One turn sends every row of this set to another row. A few are shown first. Where does it send the rows asked after them?
lod: [ 14.0   0.0  36.3  -1.9  -4.4  18.2 -16.1   0.0 -29.1   7.7 -27.0  10.1
  -9.3 -16.9   2.3  12.5  10.1   6.9  13.9 -17.2   9.6  20.1]
Fut: [ -6.1   1.7  28.1 -12.1  -3.2 -16.4 -13.8  -9.7  -9.2  -6.4 -23.8  -9.1
  -1.5  -2.7  43.0  -3.9 -22.5 -11.6   8.8  18.5  20.2  12.7]
Kel: [-17.4  -6.3  22.1 -24.8 -17.5  30.2   0.9  12.5 -13.3 -21.2  -5.2 -22.8
 -16.0 -17.5  34.2 -22.8   2.3   4.2  15.0  -5.6   6.5  31.4]
lisun: [  6.4 -10.7  23.0   3.7 -15.1  22.6 -17.4 -12.7  -4.0  -7.4  -8.7   5.5
 -11.0 -15.1  22.2 -31.5 -20.6 -28.6   4.0  10.8  36.3   5.5]
gif: [-20.3  26.5  36.3  -0.6 -15.1   1.1   9.0 -10.8   5.5  -8.4 -15.9  -3.6
  -5.0 -23.5  15.0 -22.4  27.3 -13.6 -11.8   4.6   3.0  12.1]
gefad: [-16.2 -20.5  32.5  -3.4 -32.1 -19.4   0.9   6.1 -44.5  -5.0  -3.5  -8.8
  -2.6 -26.5  32.6 -19.2  14.6 -13.7  -4.5   0.4  10.5  12.4]
Gopi: [  9.0  -6.1  33.3  11.7  -1.6  11.4 -19.6 -18.4  -6.1  -1.3 -16.2   7.2
 -11.4  -6.6  22.8 -26.5 -16.8 -18.4   2.6  13.9  31.9  -0.4]
lubi: [  0.8 -13.3   7.8 -21.2 -18.4   3.7  -7.8   9.6  12.0  23.1  -9.0   7.9
  -6.3   8.3   2.2 -16.6  -6.5  -1.4  -9.2  -6.1   1.9  31.8]
gan: [-18.4   3.3  30.7  -7.4   4.0 -28.8   6.0   4.4  -2.8  -8.7 -10.1  -0.7
 -10.5 -28.1   0.2 -22.2  14.1  -4.1 -17.9  -0.3   7.9   1.6]
Bupus: [-17.3 -30.5  19.1 -19.7 -13.8  15.5   3.8  -2.2 -20.7 -13.0  -8.7  -8.0
 -23.5 -25.4   3.9   8.1  -8.9  -1.5   4.1  -1.8 -13.1   3.0]
vimo: [-14.1 -19.7  23.6  -4.1  -5.4 -14.5  -6.6   3.8 -47.9  13.7  -8.8   0.8
 -26.7 -19.9  34.5  -4.5  17.1  -4.3  -0.1   3.4  18.9  10.6]
Zogi: [ 11.0  10.1  37.2  -7.8   0.3  18.6 -21.0  -6.6 -33.0   8.9   1.5   8.9
   0.1 -14.5   9.6  -6.2   7.4   5.7  30.4   2.3  22.7  20.1]
sos: [-15.4  -8.2  25.1 -10.7 -21.6  21.4  16.6   5.3 -34.8   6.2 -18.8 -10.4
  -6.2 -26.8  38.9 -32.5   9.6   0.0  16.8   3.4  26.3  34.6]
loz: [-24.3  12.3  29.3  -3.0  -9.0 -15.2   9.9  -2.6   1.6 -11.2 -17.5   5.2
  -8.5 -33.9   6.8 -22.7  22.2 -14.2 -16.6   9.9   1.0  12.3]
nezu: [ -2.7  -4.9   4.9 -19.6 -17.5  -3.0  -4.6   7.7   0.4  23.3  -6.0  -7.2
  -5.0   6.6   1.6 -26.3  -5.4   2.1 -12.0   4.1   8.7  41.3]
vegut: [-13.9 -12.0  11.8  10.0 -21.5  -0.3 -14.9   0.4  -2.5   0.7   3.7 -18.7
   0.7  18.5  23.3 -13.0   8.3   7.7  -1.8  11.1  31.5  20.2]
zeku: [ 22.5  11.9  18.8 -10.6 -31.7  11.2  17.7 -12.7 -18.3   3.3   8.4  11.8
 -20.0 -15.3   4.0  -3.9  -9.0   2.2  12.7   3.2  11.3  22.9]
zokos: [-18.8 -20.6  15.6 -27.1  -5.3   6.5 -25.4   9.8 -29.6  11.7 -17.7  12.2
   7.0   7.9  13.2   1.6   4.0   6.2  -4.3   3.0  26.6  12.5]
fetu: [ 27.5   3.8  12.8   1.3 -27.7  -4.1 -15.8   5.2 -26.4  -8.0   6.1 -10.9
  -8.3 -19.9  19.9 -23.2  23.9  -3.0   5.4   7.4  13.3   1.3]
zaf: [ 12.0  -8.9  39.9  13.5   2.3   1.0  -8.5 -19.9  -4.5  10.7 -12.5   8.7
  -5.3 -10.2  20.0 -20.9 -10.6  -9.0   4.7  -3.1  26.9 -12.0]
Nupiz: [-20.4 -14.3  31.0  -4.1 -21.3  17.3  10.2 -15.8  -9.1 -13.4  -1.1   5.1
  -0.1 -23.6  -9.4 -22.9  -4.9  -4.1   4.1  26.5  36.9  18.0]
Saf: [-10.1  -6.7   8.1 -14.5  -8.8  -2.0  26.7  -8.8  -5.8  -3.5 -35.3  10.8
   7.7 -41.5   9.2 -25.3   2.9  -4.3   7.9   9.6   4.4  13.0]
muto: [ -6.7  -5.4  11.6  -0.4   1.4  -0.1  -6.5  -0.9 -15.3 -21.6 -14.5   5.4
   5.5 -26.0  15.5  -7.4  22.7  16.8  -6.4 -17.6 -11.9  22.2]
loba: [-17.1 -10.4   2.7 -14.5 -22.0  23.0  17.0   5.8 -13.7 -15.7  -6.5  -3.3
 -17.4   1.9  -0.1   1.5 -10.1   9.9   7.7 -16.2   1.4   9.9]
pez: [ -7.3   4.8  21.0 -24.5 -45.5  -1.2   7.7   9.8 -25.7  -7.3  -8.5  -9.6
 -15.4  -2.2   1.8  -3.0   3.9  -7.1  -6.2  17.1  20.0  -4.8]
bozin: [ -1.4  -1.1  38.3  -0.9 -32.4  12.3   0.5   0.2   8.0  -9.8   8.7  13.5
  -2.1 -17.3  14.9 -21.2  26.5   0.4  -4.7 -15.9  12.2  38.8]
sader: [ -2.0 -16.5  15.4 -22.1 -10.5  -3.9  -4.4  11.1  13.0  20.7  -2.9  13.2
  -1.2  -3.4  -2.7  -3.0 -14.2  -8.5  -5.2 -14.9   8.6  13.8]
pigav: [-10.6   6.5  28.9 -11.9 -17.7  29.2  -5.3   8.2 -20.9   0.0 -22.2 -23.7
  11.0 -14.9  25.2  -3.7   0.2  -0.5  25.8   6.2  21.1  36.8]
Gitut: [  7.0  -5.7  26.4 -38.1  -7.5   9.0 -13.8  12.7   2.6   1.4 -20.2  15.8
 -11.6   1.1  27.9 -33.0  11.5   6.4   2.4 -17.0   6.4  17.3]
rukog: [-14.0 -21.4  38.9  -7.0  -8.4   8.1   7.7 -29.5 -30.4  -7.6  -7.2  21.3
  -8.7 -25.2  32.5  -5.7 -16.9  -5.3  -0.8   5.0  11.3  12.0]

gan -> zaf
Bupus -> vimo
sos -> pigav
Now find these:
lisun -> nezu
bozin -> Nupiz
muto -> rukog
fetu -> zeku
Zogi -> loba
Saf -> Fut
loz -> Gopi

One turn sends every row of this set to another row. A few are shown first. Where does it send the rows asked after them?
Radop: [ -8.8  16.6   3.0  -6.1   5.4 -37.0 -38.2   0.5   4.9  23.3  -9.8 -16.5
   6.0 -11.5  -4.6   0.1   6.5]
sok: [ 11.0 -24.5  16.2  -1.6  29.9  -9.0  -8.6   6.2   3.1  -4.3  -3.1 -10.6
   1.5   2.8 -19.5   5.7 -12.0]
gem: [ -4.1  10.9   3.9  -4.3   9.1   7.5  -7.1   2.8  -1.4   4.5   2.5 -12.7
  47.2 -28.8 -14.6   5.7   1.0]
lede: [-34.6  12.2   7.5 -24.5   5.7  -4.5 -29.6   6.8   6.9  26.1 -16.9   4.6
  -5.9  -4.4 -14.5  -3.2 -15.4]
Dad: [-23.4   5.8  21.6 -19.1  -1.2   5.3  -1.9   1.3  -0.1  -2.7 -32.1   0.2
 -11.0  -0.8  -5.5  -5.9  17.7]
Pafek: [ -8.3   0.5  20.5   9.7  17.8 -14.3 -28.1   5.5   8.9  26.4 -15.6  11.5
 -15.4  -5.9 -22.8 -10.5  -6.5]
Lepi: [ -8.7  -3.6  25.8  -6.8   9.6  27.0  -0.5  21.1   4.7  10.9 -21.0 -12.8
   2.9  -1.1 -11.0   6.6   0.3]
ditur: [-11.1  12.1  14.3 -18.1  -4.2 -10.7 -24.5 -24.4  -5.6  -3.2  10.9   7.5
   5.1 -11.7  13.7   2.6   5.8]
kaze: [-25.4 -13.2  19.3 -15.0  29.5 -12.4 -20.3   2.1  -4.5 -15.9 -11.3  16.7
  34.5  -2.5  -8.7   2.2   2.0]
vup: [-35.9   4.2  17.6  -3.1 -15.9 -14.1 -19.8   4.4   6.1   2.9   2.0 -19.8
   9.6 -12.9 -18.9   2.3  27.2]
balep: [ -9.1   2.7  14.9  19.6  10.6 -16.6   6.8  10.5   7.2  15.3  -8.9  -3.8
  21.3 -33.5  -9.9  -1.8  23.8]
gubi: [ -6.1 -17.2  37.5  -1.2  19.9 -13.6  -7.9  -4.4   8.8  10.5  -5.3 -12.7
  15.1  -9.4   0.9  21.8 -26.1]
zovud: [  9.7  30.2  18.1  -7.6  -8.4   8.8 -11.8   3.5  -7.4   5.1  -6.8  -0.6
   9.0  -8.2 -21.7 -15.8   0.2]
namul: [-12.4  15.3   9.1 -23.0   4.2 -36.2 -22.4  -2.1   3.3   4.4  14.1   8.6
   8.0  15.0   0.2  -0.3   7.0]
Mapif: [-12.6  -1.3  16.5  -0.7  14.9 -34.4  -3.6   4.8  15.4  19.6  20.4  14.4
  -5.8   5.3 -17.7  -2.0  -5.8]
bomiv: [ -1.5  -6.2   4.4   7.6  18.7  13.1  -2.8   3.2   0.0   1.6  -4.2  -4.1
  32.0 -25.8  -1.2   4.5  21.0]
mef: [-13.7   1.7  28.5  -1.0   8.3 -30.4   6.2   2.5   4.4   2.6 -39.3  -7.0
  20.5 -20.3 -16.5  -2.8   2.7]
tasi: [ -6.9  14.2  39.6   2.8  -7.6 -10.3  -9.8   7.1   4.2   9.9  -6.9 -20.2
   3.9  -5.1 -38.7  -2.8 -10.4]
mapo: [ -8.6   3.0  -3.9  -6.6  16.4 -26.2   3.9  -0.5   4.9  11.3  26.7 -14.9
   2.3 -22.4 -17.2   7.5   0.6]
rino: [-20.5 -14.7  15.5 -27.1   6.5  -7.4 -15.1 -16.0   2.2  -4.4 -20.6  14.2
  18.2 -14.8   3.0   5.3 -22.4]
zomur: [-25.1  29.2  13.1 -29.3  16.1  -1.1  -7.2  -4.5 -11.0  -1.5  17.3  10.2
  10.7  -2.0  -6.5   0.2   0.1]
lugu: [-26.8  -2.3   4.0 -13.6  -8.4  -6.2 -19.9  12.2   4.6   0.7 -15.6 -11.3
  43.1 -23.6 -16.4   1.0   9.8]
Tig: [-13.2  -3.6  26.6  13.2   4.8 -13.2 -10.7 -14.3   7.8  15.3  27.9   3.5
  -4.7 -21.6  -8.3   7.2  -5.8]
let: [-26.0 -11.7   7.0 -32.8  10.1 -23.0 -15.0   5.1  10.7   3.3  -7.8  19.3
  11.2  13.8 -10.5  -0.1 -12.5]
pib: [-28.9   3.2  25.9  -2.5  28.3 -22.8 -29.8  12.1   6.2  23.5 -25.4  -4.4
  15.7  -3.8   6.6  11.0   5.5]
botot: [ 14.3   9.9   2.9  -1.7  12.3  20.0   2.0  -0.8  -3.0   4.5  -5.4   0.2
  19.7 -24.0 -17.1  -6.5  -3.7]
Zezu: [-10.5 -13.1  23.8 -12.1  26.7 -33.1  -4.6  12.4  14.3  13.2  -4.1  -2.0
   9.4  17.4  -1.1  14.9  -9.8]
Panut: [ -9.7   0.2  13.3  -4.0  11.0  36.5  -8.8   8.5  -0.3   4.1   3.2  -2.1
  24.9 -13.6 -16.1   3.2   1.3]

pib -> lede
ditur -> Tig
Now find these:
lugu -> zovud
gem -> botot
zomur -> mapo
tasi -> mef
let -> namul

